a =
[[118 134 110 136 122 124 119 135 122 126 113 135]
 [112 131  99 139 111 120 111 137 107 125 108 132]
 [125 131 126 129 129 123 126 130 132 125 122 135]
 [127 126 129 126 129 126 125 128 123 130 130 123]
 [124 125 117 126 130 118 116 131 119 127 123 120]
 [128 137 112 142 119 143 134 131 133 126 118 139]
 [120 133 127 133 120 123 126 131 126 126 120 141]
 [121 130 116 134 119 127 122 132 118 127 120 131]]
a[0][0]: 118
a[:, 1]: [134, 131, 131, 126, 125, 137, 133, 130]
a[3][2]: 129
a[4][6]: 116
a[7][11]: 131
a[1][5]: 120
a[2][4]: 129
a[:, 5]: [124, 120, 123, 126, 118, 143, 123, 127]
a[0]: [118, 134, 110, 136, 122, 124, 119, 135, 122, 126, 113, 135]
a[2][0]: 125
a[6][2]: 127
a[4][4]: 130
a[5][1]: 137
a[5][7]: 131
a[:, 0]: [118, 112, 125, 127, 124, 128, 120, 121]
a[6][11]: 141
a[2]: [125, 131, 126, 129, 129, 123, 126, 130, 132, 125, 122, 135]
a[1]: [112, 131, 99, 139, 111, 120, 111, 137, 107, 125, 108, 132]
a[:, 9]: [126, 125, 125, 130, 127, 126, 126, 127]
a[3][6]: 125
a[5][3]: 142
a[3][5]: 126
a[3]: [127, 126, 129, 126, 129, 126, 125, 128, 123, 130, 130, 123]
a[3][11]: 123
a[5][5]: 143
a[0][6]: 119
a[6][10]: 120
a[0][11]: 135
a[5][0]: 128
a[4]: [124, 125, 117, 126, 130, 118, 116, 131, 119, 127, 123, 120]
a[:, 6]: [119, 111, 126, 125, 116, 134, 126, 122]

x = 128	141	124	128	101	129	128	120	127	126
x[0] = 128
x[8] = 127
x[-8] = 124
x[9] = 126

W =
[[125 127 126 119 132 135 135 129 131 131 130 130 126 122]
 [124 136 130 123 129 128 130 150 125 135 125 126 132 123]
 [130 124 127 132 127 127 126 117 129 124 129 129 126 131]]
Rows and columns are counted from 0.
row 0 col 0 => 125
row 1 col 7 => 150
row 1 col 1 => 136
row 2 col 10 => 129
row 0 col 2 => 126
row 0 col 9 => 131
row 1 col 4 => 129
row 2 col 4 => 127
row 2 col 3 => 132
row 1 col 13 => 123
row 2 col 2 => 127
row 1 col 3 => 123
row 0 col 11 => 130
row 0 col 6 => 135

B =
[[142 142 129 127 126 154 117 123 115]
 [111 111 129 128 130  99 147 124 144]]
B[-2,-9]	142
B[:, 7]	[123, 124]
B[0,7]	123
B[1,7]	124
B[:, 0]	[142, 111]
B[0,-1]	115
B[:, 1]	[142, 111]
B[-2,5]	154

arr = [111 122 136 103 146 148 149 153 111 126 147 109 116 142 118 124]
arr[-16] => 111
arr[9] => 126
arr[-5] => 109
arr[4] => 146
arr[14] => 118

X = [[136, 120, 130, 131, 131, 147], [119, 105, 134, 134, 127, 142], [109, 110, 137, 130, 122, 145], [123, 148, 144, 142, 126, 141], [132, 131, 137, 130, 125, 151], [131, 138, 129, 136, 129, 143], [125, 108, 135, 124, 130, 141], [108, 146, 145, 134, 128, 145], [138, 146, 143, 144, 130, 153], [133, 126, 119, 130, 131, 146]]
Indices start at 0.
(0, 0) = 136
(7, 1) = 146
(9, 0) = 133
(2, 1) = 110
(3, 1) = 148
(8, 4) = 130
(5, 2) = 129
(8, 2) = 143
(9, 3) = 130
(6, 1) = 108
(1, 2) = 134
(0, 2) = 130
(7, 4) = 128
(3, 5) = 141
(9, 4) = 131
(3, 2) = 144
(9, 2) = 119
(5, 3) = 136
(4, 3) = 130
(7, 3) = 134
(0, 4) = 131
(3, 4) = 126
(4, 2) = 137
(2, 2) = 137
(7, 5) = 145
(3, 3) = 142

m =
[[128 141 126 135 124 134 134 133 133 123]
 [110 131 127 124 132 120 104 131 118 141]
 [134 136 128 132 123 127 141 131 133 115]
 [129 134 126 134 120 125 136 130 128 119]
 [134 139 128 127 136 141 131 125 137 126]
 [127 134 118 145 112 120 134 136 122 126]
 [115 124 123 134 116 114 118 131 114 135]
 [118 140 124 140 112 116 132 139 123 120]
 [133 135 122 129 135 136 125 125 130 131]
 [116 118 116 137 116 119 111 126 108 146]
 [114 141 124 140 114 125 126 135 121 127]
 [105 150 129 138 115 117 123 146 124 126]
 [108 135 123 131 126 115 106 136 116 139]
 [130 126 123 134 122 134 128 120 123 131]]
m[0,0] -> 128
m[:, 6] -> [134, 104, 141, 136, 131, 134, 118, 132, 125, 111, 126, 123, 106, 128]
m[1,0] -> 110
m[:, 1] -> [141, 131, 136, 134, 139, 134, 124, 140, 135, 118, 141, 150, 135, 126]
m[10] -> [114, 141, 124, 140, 114, 125, 126, 135, 121, 127]
m[9,0] -> 116
m[7,6] -> 132
m[12,1] -> 135
m[:, 9] -> [123, 141, 115, 119, 126, 126, 135, 120, 131, 146, 127, 126, 139, 131]
m[7,3] -> 140
m[6,8] -> 114
m[:, 0] -> [128, 110, 134, 129, 134, 127, 115, 118, 133, 116, 114, 105, 108, 130]
m[3,2] -> 126
m[:, 4] -> [124, 132, 123, 120, 136, 112, 116, 112, 135, 116, 114, 115, 126, 122]
m[9,9] -> 146
m[2,2] -> 128
m[11,0] -> 105
m[5,8] -> 122
m[2] -> [134, 136, 128, 132, 123, 127, 141, 131, 133, 115]
m[11] -> [105, 150, 129, 138, 115, 117, 123, 146, 124, 126]
m[:, 5] -> [134, 120, 127, 125, 141, 120, 114, 116, 136, 119, 125, 117, 115, 134]
m[8,2] -> 122
m[4,8] -> 137
m[4,5] -> 141
m[8] -> [133, 135, 122, 129, 135, 136, 125, 125, 130, 131]
m[11,9] -> 126
m[:, 7] -> [133, 131, 131, 130, 125, 136, 131, 139, 125, 126, 135, 146, 136, 120]
m[13] -> [130, 126, 123, 134, 122, 134, 128, 120, 123, 131]
m[10,7] -> 135
m[7] -> [118, 140, 124, 140, 112, 116, 132, 139, 123, 120]
m[:, 8] -> [133, 118, 133, 128, 137, 122, 114, 123, 130, 108, 121, 124, 116, 123]
m[1,2] -> 127
m[5] -> [127, 134, 118, 145, 112, 120, 134, 136, 122, 126]
m[13,4] -> 122
m[10,3] -> 140

A =
[[111 133 120 131 127 131 127]
 [133 140 140 131 122 137 127]
 [128 116 126 150 138 135 131]
 [133 116 123 128 114 138 127]]
Rows and columns are counted from 0.
row 0 col 0 = 111
row 3 col 1 = 116
row 2 col 5 = 135
row 3 col 2 = 123
row 3 col 5 = 138
row 1 col 2 = 140
row 1 col 1 = 140
row 0 col 2 = 120
row 3 col 3 = 128
row 2 col 6 = 131
row 3 col 0 = 133

grid = [133 150 140 117 138 117 136 114 120 142 113 127 140 126 125 116]
grid[0] -> 133
grid[7] -> 114
grid[8] -> 120
grid[6] -> 136
grid[9] -> 142
